In the data rows, the value 128 means zero.
Here is a table of points, one per row:
[146 130 135 109 106  67  83 147 129 164 162 103 108  98  99 171 111  95
  54 155 160 170 174 153 110 146 108 152 118 152 138 160 131 103 119 167
 145 132  88 157 140 141 169 150 133  82  94 127 149 176 141 130 105  79
 125 147 193 120 150 124 132 131 100  63]
[144  82 145 155 113 128 110  89 115 122  93 154  91 136 121 156 213 161
  92 116 101  86  81 136 141  95 126  93 115 157 137 175 125 147 127 133
 120 117  76 147 140 104 123 115 115 106 113 117 133 144 188 114  97 162
 106 165 201 146 136 119 145 118 115 166]
[ 86 140 163 147 122 139 143 156 191 170 121 106 117 114 123 108 104 105
 134 163 180 162 106 167 195 152 110 132 121 137 124 113 119 100 130  94
  54 131 143 191 180 157 163 107 105 140 104  93 154 140  93 178 130  96
 154 128 151 143 129 157  80 198 164 172]
[115 105 112 143 115 104  81  98 126  94 173 124 155 149 144  84 130 114
 154 165 168 163 146 141  46  94 206 154 162 192 164 200 116 118  70  93
 148 147 141 120 144 203 115 174 132 175 158 121 126 171 161  74 103 172
 166 139  86 123 136 159  67  85 111 115]
[184 181  96 128 129 124 161 129 177 177 176 156 109 154 136 108 170 124
  91 165 134 137 145 122 143 158 190 152 123 122 148 134 145 107 162 119
 132  97 138 108 150 115 104 121 129 141 114 117  96 144  95 140  96 135
  78 122 137 149 121 144 131 117 113 142]
[184 157 183 118 110 129 147 111 168 201 153 211 181 162 124 154  94 126
  75 159 133 116 127 131  72 174 124 103 105  86  78 154 109 193 164 172
 146 126 100 111 103  96  88 161 149 152 140 135  86 125  92 165 132 128
  94  83 158 141 143 155 135 122  92 101]
[112  59 139 175 130 174 140 128 154  45 162 180 150  85 133 132 162 131
 164 141 133  76  99 119 124  79 110 177 138 135  82  85 185 167  60 162
 178 212 158  64  72 182 180 136 141  75 104 151 185 167 134 121  85 170
 104 113 138 111 169 207  75  83  91 106]
[178 158  83 117 124 119 187 166 139 113 137 144 151 141 206  95 133 104
 155 144 144 174 118 105 141 124  91  80  72  81 118 100 110  53 156 168
 137 119  96 127 121 134  83 142 118 132 148 155 107 106  79 140 102  81
 121 107 116 190 133 113 138 122 116 141]
[140  97 158  77 168 149 158 127 114 100 109  90  96 162 130 138 118 172
 197  95 150 116 150 127 129 100 105 119  91 120 161 153 109 139 131 104
 111 125  94 138 113 109 101 152  92 142 100 127  99 108 184 109 111 124
  91 131 188 119 129 150  81  62 149 164]
[172 117 143 150 102 133 180 176 170 133 165 125 133 152 106 135  79  85
 114 151 154 173  86 129 111 106  89 128 157 148 112 109 130  77 106  72
  92 121 139 186 174 144 126 142 175 129  79  85 121 117  84 156 131 106
 102 118 132 133  92  83 130 169 126 136]
[ 74 151  95  91  98  91 109 100 156 152 107 147 107 118  81 119 117 163
 168 159 134 141  84 173  90 119 118  92  96  86 124 102 199  92 144 142
  94  89 121 122 143 120 163 113 142  98 102  99 158 151 101 145 142 120
 181 153 123 131 139 175 101 170 157 103]
[154 118 123 145 115 211 143 118 113 150 145 102 136  80  99 140  92 116
 148 156 129 143  73 100 138 123  91 134 166 151 171 121 159 158 112  99
 142 152 155 162 162 139 153 194 205 111  59  83 124 133 106 137 154 121
 101 185 125 109 123  99 135  93 131 134]
[ 77 144  96 153 114  88 121 125 110 145 152 136 101 106 100 101 116  78
 151 130 140 119 136 132 171 179 131 125 100 123 115 132  68 137 102 151
  86 128 174 115 134 120 163 103 134 180 153 115 142 187 165 172 176 115
 150 102 104 148 167 125 163 142 127 170]
[132 141 158 176 122  86 117 128 122 125  68 120 131 150 127 135 152 117
 153 107 141 145 143 103 100 167 169  99 134 127 134 150 122 143 105  78
 151 107  77 127 122 102  82  97  93 176 169 127  60 135 134  97 170 119
  94  77 126 110 100  73 120  84  86 143]
[154  95 110 135 103 159 134 118 157 122  94  95 227  94  80 173 105 148
 130 121  87 114 162 166  91 114  87 110 144 134 186  94 139 132 145 128
 138  95 130 172 159 123 144 101 200  80 104 174 165 109 138 129 112 101
 176 181 122 141 137 152 152 138 103 145]
[125  76  70 154 114  78 147 147 119 115 159 102 127  45 146 118 169 131
 136 139 150 125 175  82 143 116  83 187 170 159 162 118 114 101  56 123
 180 178 139 107 144 135 179 111 152 116  59 117 166 132 146 116 128 172
 129 118 145 129 143 163 100  77  91 148]
[115 116 229 122 157  99  65 109 108 112 123  74 150 102 126 193 216 178
 145 140 127 103  94 156 103 191 160 168 206 172 118 189 170 146 108  94
 151 147 137 112 158 175 120 179 131 169 162 106 145  60 158  78 203 166
 138 145 105 130 151 124  72 146 107 117]
[ 79 146 146 124 189 164  83  60 101 132  95  93  56 161 144 116 117  84
 107  83  73 103 108  35 101 104  85 174 141 119 149  85  71 112 144 108
 107 108 154  86  76  69 112  78  94 146 176 132  87 181 115 174 115 133
 122 104  60 138  94 106 109 139 124 135]
[139 164 151  98  70  77 150 167 164 109 118 174 132 134 138 162 124 154
 129 100 117 143 121 154 117 109 113  66  51  71 139 126 153 136 170 175
 110  76  89 124 107  85  67  90 120  87 157 206 138  91 111 150 133 151
 136  90 135 141 174 130 164 131 106  58]
[116  76 140 111  80  92  82 135 110 106 190 160 138 159 119 108  79 111
  68 163 167 197 167 154 172 105 132 137 153 137 131 172  87 169 103 124
 159 129  96 157 160 150 179 183 121 120  82 117 103  66 153  92  70  91
 166 140 199 101 154 122 123 120 105  80]
[157  91 154  86 156 131 110 140 114  89  73  93 181 162 149 141 139 131
 135  91 155 151 145  91 114 184 153  85 127 112 123 143  93 107  99  77
 125 115  72 128 112 108  58  85  90 171 156 117  40 135 169 112 112  99
 112  90 145 131  85 102  45  86 126 144]
[109 108  96 158 109 161 133 132 157  91 136 147  95  86 154  90 134 146
 137 108 116  86  97 162 111 103 120 143 141 124 134 101  89 120  91 130
 178 199 172  87  94 194 152 183 149  77 163 177 182  81 147 128 143 124
 125 149 122 130 134 193 148 108 110 160]
[172 157 167 132 102 110 176 155 136 132 121 152  97 134 234 142 134 130
 178 171 136 111 122 113 163 134 125 136 119 123 111  77 100  92 138 113
 126  96  68 150 149 121 128 137  98 169 133 110 137  77  81 133  70  82
 151 169 104 119 104 100 137 129 111 159]
[113 111 130 146  96 140 143 139 126 163 114 160 117 104  76 132 102 124
 127 148 114 135 177 161  60 143 130  88 142 117  50 129 111 120 137 138
 113  79 138 174 163 149 157 155 174 151 136 155 166 104 175 145 114 141
 175 186 136  74 128 147 183 165 120 177]
[128 105 114 141 110 161 118 144 139 123  81 130 142 117  92  69 112 154
  95  96  87 100 211 176 129  94 117 125 113 120 141 100 156 154 140 124
 151 184 152 134 124 165 133  84 197  47 130 179 166 132 138 169 124  85
 157 134 119 255 184 145 173 123  96 169]
[117  92 130  71 155 128  67  73  86 105 106 133 107  75  94  99 189 222
 123 118  86  81 100 133 111 186 143 152 156 217 193 167 130 151 145 120
 161 124 107 138 161 121 163 126 114 151 128  90 120 135 185 146 141 163
 165 186 138 152 108 120 141 152 124  93]
[154 114 154 128  99 128 171 223 204 162 140 116  72 126 123 158  90  69
 111 157 188 174 107 134 160 129  96 119 133 159 100  95 154 126  79  70
  61 129 149 200 203 163 123 109 136 135 104  72 127 167  81 152  97 111
 119  89 157 183  87  79 104 153 165 174]
[159 175 132 199 155 107 138 108  97 163 133 176 114 154 155 149 151 136
 171 107 115 112 131 131 140 111 138 170 160 132 111  73  75  51 145 125
 119 119 139 139 115 121 120 130  97 104 153 107 129 151 128 152 137  98
 150 142  95 114  68  72 146 106 163 145]
[109 169 106 167 182 119 108 115  86 164 115  76  90 167 123 195 146 107
 100 111  83 114  98  86 117 145 104 176 149 126 158  98 173 111 149 117
 132 102 153 106 107  94 116 160 103 138 168 120 121 133 131 168 146 119
 142 140  90 116  79  81 123 139 137 134]
[113 134 137 106 186 159 132  96  78 103 116 119 134 159 134 162 112  98
  59  58  74 113 110 102 136  96 121 135 106 103 142 132 123 152 179 148
 124 121 173  92  93  94 141 176  91 125 132 145 101 124 102  88 161 167
 112  70  91 125 110 129 156 146 195 124]
[120 163  76 141 152 124 147 139 101 157 125 170 105 106 117 124 171 133
 173 156 132 113  73 115 156 149 211 125 152 134  83 131 145 146 111 115
 145 104 125 107 150 121  99 142  96 132 137 144 124 161 103  83 143 126
  88 117 116 158  54  94 127 105  83 136]
[113 161 185  74 100 157  98 176 138 127 113 136 172 120  91 131 122 179
 134 141 112 160 108 174 150 116 126  78  80  69 137 130 146 100 176 150
  88  89  99 124 129 104 127  99 144  89 127 159 173  83 104 104 150 174
 156 134 159  90 174 161 180 144 133  55]
[185 157 115 181 135 155 136 124 118 166 113 149 134 140 197  64 134 136
 133 126 143 105 161 135 139 101 145 153 147 132 140  71  70  97 135 127
 104 112 107 150 136 118 131  82  92 138 132  84 144 180 100 142  94  69
 169 132 102 133  89  98 143 103 158 139]
[110  92 129 104  90 181 112  75  51  76 229 133 107 180 141  94  91 106
  94 179 167 186  97 158 146 124 187 120 152 180 108 172 180 147  96 116
 168 148 130 146 140 187 167 121 129 143 149 116  99  80 164  78  65 108
 168 178 127 117 122 160 118  98 100  90]
[ 88 114  79  86 158 167 135 118  89  80 112  68 170 121 120 142 117 140
 106  79  71  78 166 103 120  74 132 136 112 107  74 147 112 153 164 123
 157 143 166 111  85  97 135 125 100 119 109 113 130 105 117  71 151 189
 133  79 110  76 126 114 151 167 191 122]
[141 128  95 109 143 101 116 108 109 158 133  84 123  98  99 107 120 130
 162 144 153 134 151 119 166 176 162 141 136 112  79 154 165 126 137 209
 113 175 155  88  89 127 130  86 157 108  99 149 145 139 131 151 181 125
  64 144 140 115 147 155 128 151 120  92]
[ 83 158  94 177 141 158  88 119 136 139 117 141 171 114 114 162 126 102
 115 130 160 115 160 142 111 175 143 121 130 109  84 141  99 140 108 182
  88 182 186  64  80 136 108 125 161 171 148 121 134  92 166 150 193 139
  42 135  92  69 200 147  91 144 140 130]
[ 93 148 124 103 208  71 107  84 105 113 112  83 134 171 150 153  97  83
 126  60  82 104 128  50 200 123  99 152 132 107 111 123 168 166 158 125
  92 103 147 105  75  91 130 164  81 154 183 154  81 140 104 130 144 143
 123  83  71  76 113 110 161 119 194 130]
[ 78 113 119  81 155 111 155 138 139 105 101 132 103 105 130  59 102 181
 123  85  80  82 120 110  94  72 151 130 122 151 155 141 146 122 143 124
 190 148 152 111 103  91 123  74 112 134  84  94 132 143 123  51 144 196
 116 106 143 115 140 103 159 217 217 125]
[154 178 106 104 103 140 191 178 167 115 132 125 155 182 147 101 129 118
 151 101 145 160 162 138 159 129  91  53  48  77 195 124 122 210 179 185
 102 112  85 134 111 111  66 108 121 110 172 210 123 115  91 151 112 120
 114 107 122 117 146 129 151 123 125  85]
These points spread out most along one direction. Take the direction at right angles to it along which they spread out most. Go by this last direction. For each point below, how far along it does it lie, from 0 to 99? The average is 50, and the first point in the table lies past the average. One standard deviation of the points above along it is 16.
[140  97 158  77 168 149 158 127 114 100 109  90  96 162 130 138 118 172
 197  95 150 116 150 127 129 100 105 119  91 120 161 153 109 139 131 104
 111 125  94 138 113 109 101 152  92 142 100 127  99 108 184 109 111 124
  91 131 188 119 129 150  81  62 149 164] 45
[112  59 139 175 130 174 140 128 154  45 162 180 150  85 133 132 162 131
 164 141 133  76  99 119 124  79 110 177 138 135  82  85 185 167  60 162
 178 212 158  64  72 182 180 136 141  75 104 151 185 167 134 121  85 170
 104 113 138 111 169 207  75  83  91 106] 31
[141 128  95 109 143 101 116 108 109 158 133  84 123  98  99 107 120 130
 162 144 153 134 151 119 166 176 162 141 136 112  79 154 165 126 137 209
 113 175 155  88  89 127 130  86 157 108  99 149 145 139 131 151 181 125
  64 144 140 115 147 155 128 151 120  92] 44
[120 163  76 141 152 124 147 139 101 157 125 170 105 106 117 124 171 133
 173 156 132 113  73 115 156 149 211 125 152 134  83 131 145 146 111 115
 145 104 125 107 150 121  99 142  96 132 137 144 124 161 103  83 143 126
  88 117 116 158  54  94 127 105  83 136] 46
[139 164 151  98  70  77 150 167 164 109 118 174 132 134 138 162 124 154
 129 100 117 143 121 154 117 109 113  66  51  71 139 126 153 136 170 175
 110  76  89 124 107  85  67  90 120  87 157 206 138  91 111 150 133 151
 136  90 135 141 174 130 164 131 106  58] 70
[185 157 115 181 135 155 136 124 118 166 113 149 134 140 197  64 134 136
 133 126 143 105 161 135 139 101 145 153 147 132 140  71  70  97 135 127
 104 112 107 150 136 118 131  82  92 138 132  84 144 180 100 142  94  69
 169 132 102 133  89  98 143 103 158 139] 62
[154 114 154 128  99 128 171 223 204 162 140 116  72 126 123 158  90  69
 111 157 188 174 107 134 160 129  96 119 133 159 100  95 154 126  79  70
  61 129 149 200 203 163 123 109 136 135 104  72 127 167  81 152  97 111
 119  89 157 183  87  79 104 153 165 174] 82
[ 77 144  96 153 114  88 121 125 110 145 152 136 101 106 100 101 116  78
 151 130 140 119 136 132 171 179 131 125 100 123 115 132  68 137 102 151
  86 128 174 115 134 120 163 103 134 180 153 115 142 187 165 172 176 115
 150 102 104 148 167 125 163 142 127 170] 51
[113 134 137 106 186 159 132  96  78 103 116 119 134 159 134 162 112  98
  59  58  74 113 110 102 136  96 121 135 106 103 142 132 123 152 179 148
 124 121 173  92  93  94 141 176  91 125 132 145 101 124 102  88 161 167
 112  70  91 125 110 129 156 146 195 124] 31
[132 141 158 176 122  86 117 128 122 125  68 120 131 150 127 135 152 117
 153 107 141 145 143 103 100 167 169  99 134 127 134 150 122 143 105  78
 151 107  77 127 122 102  82  97  93 176 169 127  60 135 134  97 170 119
  94  77 126 110 100  73 120  84  86 143] 46
[113 161 185  74 100 157  98 176 138 127 113 136 172 120  91 131 122 179
 134 141 112 160 108 174 150 116 126  78  80  69 137 130 146 100 176 150
  88  89  99 124 129 104 127  99 144  89 127 159 173  83 104 104 150 174
 156 134 159  90 174 161 180 144 133  55] 63
[128 105 114 141 110 161 118 144 139 123  81 130 142 117  92  69 112 154
  95  96  87 100 211 176 129  94 117 125 113 120 141 100 156 154 140 124
 151 184 152 134 124 165 133  84 197  47 130 179 166 132 138 169 124  85
 157 134 119 255 184 145 173 123  96 169] 56
[184 181  96 128 129 124 161 129 177 177 176 156 109 154 136 108 170 124
  91 165 134 137 145 122 143 158 190 152 123 122 148 134 145 107 162 119
 132  97 138 108 150 115 104 121 129 141 114 117  96 144  95 140  96 135
  78 122 137 149 121 144 131 117 113 142] 62
[109 169 106 167 182 119 108 115  86 164 115  76  90 167 123 195 146 107
 100 111  83 114  98  86 117 145 104 176 149 126 158  98 173 111 149 117
 132 102 153 106 107  94 116 160 103 138 168 120 121 133 131 168 146 119
 142 140  90 116  79  81 123 139 137 134] 38
